Each named turn below is shown by a few rows before and after it. Which turns, in which order, take the first row of each later pair to the second? The first pair is answered.
k822:
| -12 |  -2 |  17 | -24 |  -4 |  14 |  26 |   6 |  11 |  -2 | -10 | -12 |   0 | -10 | -16 |   1 |   2 |  -2 | -> | -25 |   1 |  16 |  -1 | -12 |   4 |  16 |  12 |   4 | -10 |  -3 |  -7 |  -6 |  -4 | -10 | -14 |  12 |   2 |
|  10 |  -2 |  -9 |  10 |  10 |  -4 |   0 | -12 |   0 |  18 | -17 |  29 |  13 |  -1 |   2 |  12 |  -1 |   4 | -> |  13 |  -2 |  -1 |   3 |  17 | -12 |  10 | -12 |  -2 |  21 | -20 |  22 |  17 | -13 |  -9 |  14 |  -4 |  13 |
| -23 |  15 |  15 |   8 | -26 |   9 |  -8 |  23 | -10 |  16 | -15 |  16 | -16 |   3 |   1 | -29 |  36 |  -7 | -> | -11 |  13 |  -1 |  -5 | -27 |  27 | -27 |  22 |   2 |  22 | -13 |  31 |  -7 |  21 |   8 | -20 |  25 | -12 |
| -20 |   7 |  -1 | -26 |   5 |  45 |  13 |  11 |  17 |  12 |  -6 |  10 |  -3 | -16 | -19 | -26 |  12 | -15 | -> | -26 |   9 |   4 | -22 |   5 |  42 |  14 |  13 |  16 |   7 |  -5 |   2 |  -6 | -17 | -18 | -35 |  15 | -20 |
k472:
|  -8 |  -4 |  -4 |   0 |  -4 |  14 |   0 | -12 |  20 |   9 | -20 |   0 | -11 |   8 |  -3 |   0 |   4 | -15 | -> | -11 |   2 |   7 |   0 |  -5 |   7 |  17 | -10 |  13 |   2 | -17 |  -8 |  -8 |  -7 |  -4 |  -4 |   3 |  -9 |
| -18 | -10 | -11 | -36 |   8 |  18 | -16 |   8 |   6 |   5 |  -6 | -11 |   5 |   5 | -12 |  13 |  15 | -15 | -> | -25 | -14 |  13 | -21 |   5 |  -4 |  11 |  10 |  -1 |  -5 |  -6 | -30 |   5 |  -7 | -17 |   0 |  21 |  -7 |
|   2 |   6 | -18 |  -3 |  -3 |  11 | -28 |  -2 |   3 |   6 |   2 |  25 |  -6 |  29 |   7 |   6 |  12 |   7 | -> |  16 |  -3 |   2 | -29 |   5 |  15 |  -1 | -12 |   8 |  15 | -19 |  -3 |   5 |  -2 | -13 |  27 |  -3 |   0 |
|   2 |  12 |  21 |  -4 |   4 |  -2 |  13 |   3 | -13 | -17 |  -6 |   7 |  -9 | -25 |  -4 |  -8 |   3 | -10 | -> |  -2 |  17 |   7 |  10 |   7 |   4 |  -9 |   4 | -10 | -19 |   7 |  26 | -18 |  -7 |   7 | -17 |   8 | -10 |
k736:
| -15 |  -7 |  21 |  -8 |  -5 |  10 |   7 |  12 |  -3 |   3 |  -8 | -14 |  -1 | -20 | -13 | -14 |   5 |  -3 | -> |  -4 |  -9 |  19 |   2 |  -4 | -19 |  18 |  -1 |  -7 |  -6 |  -5 | -23 |   3 | -19 |  -3 |   2 | -13 |   2 |
| -10 |   6 | -24 | -26 |  -5 |  58 | -31 |  13 |  16 |  27 |   7 |  32 |   4 |   9 | -10 |  -6 |   5 |  -5 | -> | -29 |  12 |  -2 |  39 | -12 | -30 |  -3 |  25 | -20 | -21 |  24 |   7 | -20 |  10 |  14 | -35 |  12 |  19 |
| -12 |   5 |  -2 |   6 |  -3 |  -5 | -14 |   2 |   4 | -16 |   0 |  12 |  10 |  14 |  12 |  25 | -14 |  14 | -> | -17 |   9 |   3 |   2 |  -7 |  14 | -20 |  11 |   7 | -11 |  -7 |  15 |   8 |  12 |   8 |  16 |  -6 |   6 |
|  17 |  17 | -20 |   2 |  26 | -24 |  14 | -30 |  -3 |  11 |   8 |  -6 |  17 |   0 |   4 |  42 | -55 |  24 | -> | -35 |  33 | -10 | -23 |  10 |  51 | -18 |   9 |  15 |  36 |  -1 |  20 |  -5 |  -1 | -27 |  -5 |  -8 |   3 |
Now pairs of rows:
Between the rows of a pair lie 2 to 3 turns.
|  15 |  -6 |  -4 |  23 |  -3 | -33 |   7 | -16 |  -6 | -17 |   2 |   0 |  11 |  11 |  17 |  14 | -16 |   5 | -> | -11 |   3 | -10 |  10 | -12 |  17 | -25 |   2 |   5 |  -2 |   9 |  24 |  -5 |  22 |   8 | -12 |   5 |  -6 |
k736, k736, k822
| -16 |   1 | -33 |  13 |  13 |   2 | -43 |   0 |  -3 |  -1 |  17 |  36 | -12 |  29 |  13 |  -5 |   6 |   1 | -> |   7 | -18 |  -8 |  20 |  22 | -47 |  14 | -16 | -14 | -16 |   3 | -17 |   0 |  -4 |  15 |  25 | -19 |  15 |
k472, k736, k736
| -10 |  -6 |   4 | -11 | -21 |  39 | -18 |  26 |   2 |  10 |  13 |  28 |  -5 |  29 |  -2 | -26 |  14 |   5 | -> |  17 | -15 | -14 |  15 | -12 | -14 | -14 |   6 |  -9 | -12 |  24 |  16 |   3 |  43 |  26 |   2 |  -8 |  24 |
k736, k822
|  13 |   3 |  -2 |  20 |   7 | -34 | -22 | -11 |   5 |  -9 |  15 |   4 |   6 |  18 |  25 |  17 | -21 |  13 | -> | -34 |  11 |  32 |   8 |  -7 |   8 |  -7 |  19 |   9 |  10 |   3 |  -6 | -14 |  -8 | -10 | -28 |  16 |  -1 |
k736, k822, k736
| -11 |  12 |  29 |  35 | -18 |  -4 |   1 |   9 | -25 |  -8 | -23 |  -3 |   0 |  -6 | -14 | -29 |  35 |   8 | -> |  26 |   1 |  18 |  34 |  -5 | -30 |  20 | -17 | -29 | -12 | -33 | -22 |  22 |  -6 |   2 |  16 |   5 |   8 |
k736, k822
|  22 |  -9 |   9 | -19 |  18 | -16 |  34 | -18 |  -4 |  -1 | -13 | -23 |  19 | -15 |  -6 |  40 | -19 |  10 | -> | -30 |  14 |  11 |  29 |  -8 | -20 |  -7 |   6 | -14 | -23 |  16 |  12 | -18 |  13 |   8 | -29 |  25 |  13 |
k736, k736, k822
| -18 | -15 |  33 | -11 |   0 |   7 |  18 |  -9 |   4 |  25 | -20 | -11 |   8 | -10 | -24 |   2 |  -1 | -25 | -> | -38 |  -5 |  19 |  32 | -14 | -22 |  -5 |  -1 | -17 |   3 |   8 |  14 |  -7 |  18 |  -2 | -28 |   8 | -10 |
k736, k472
|  -1 |  -3 |  32 | -21 |   6 | -10 |  57 |  -2 |   2 |  -9 | -31 | -58 |  11 | -46 | -18 |  10 |  -2 |  -2 | -> | -22 |  13 |  11 | -42 |  -1 |  69 |  11 |  16 |  20 |  14 | -26 | -17 |   0 | -22 | -30 | -12 |  20 | -22 |
k822, k736, k736
|   0 |   4 | -33 |  26 |   6 |  10 | -19 |   1 |   2 |  11 |   2 |  48 |   7 |  30 |  21 |  25 | -22 |  17 | -> |  13 |  -3 | -34 |  19 |  11 |   3 |  -7 |  -4 |  -1 |  13 |  -7 |  41 |   9 |  22 |  21 |  41 | -30 |  18 |
k736, k736, k822
|  16 |   1 | -39 | -24 |   5 | -14 | -15 | -18 |   2 |  10 |  -5 |  28 |  26 |  20 |  35 |  35 | -25 | -11 | -> | -44 |  13 |  -7 |  26 | -24 | -34 |  -5 |  16 | -13 | -16 |  12 |  18 | -12 |   6 |  19 | -41 |  24 |  -8 |
k736, k822, k736
|  16 | -10 | -12 |   8 |   3 | -12 | -15 | -26 | -14 | -18 |   8 |   5 |  15 |  15 |  17 |  14 | -18 |  -2 | -> | -28 |   2 |  18 |  11 | -14 |   3 |  -9 |   0 | -12 | -17 |   0 |  -2 |  -7 |  -3 | -10 | -34 |  13 |  -5 |
k736, k822, k736
| -19 |   6 |  -6 |  -4 |  -5 |  19 | -20 |  17 |  17 |  -1 |  17 |  10 |  -7 |  15 |  -1 | -21 |  15 |  -4 | -> |  14 |   1 | -27 |  -4 |   5 |  -1 | -23 |  -2 |  15 |  -2 |  21 |  10 |   5 |  26 |  17 |  12 | -12 |   2 |
k736, k472
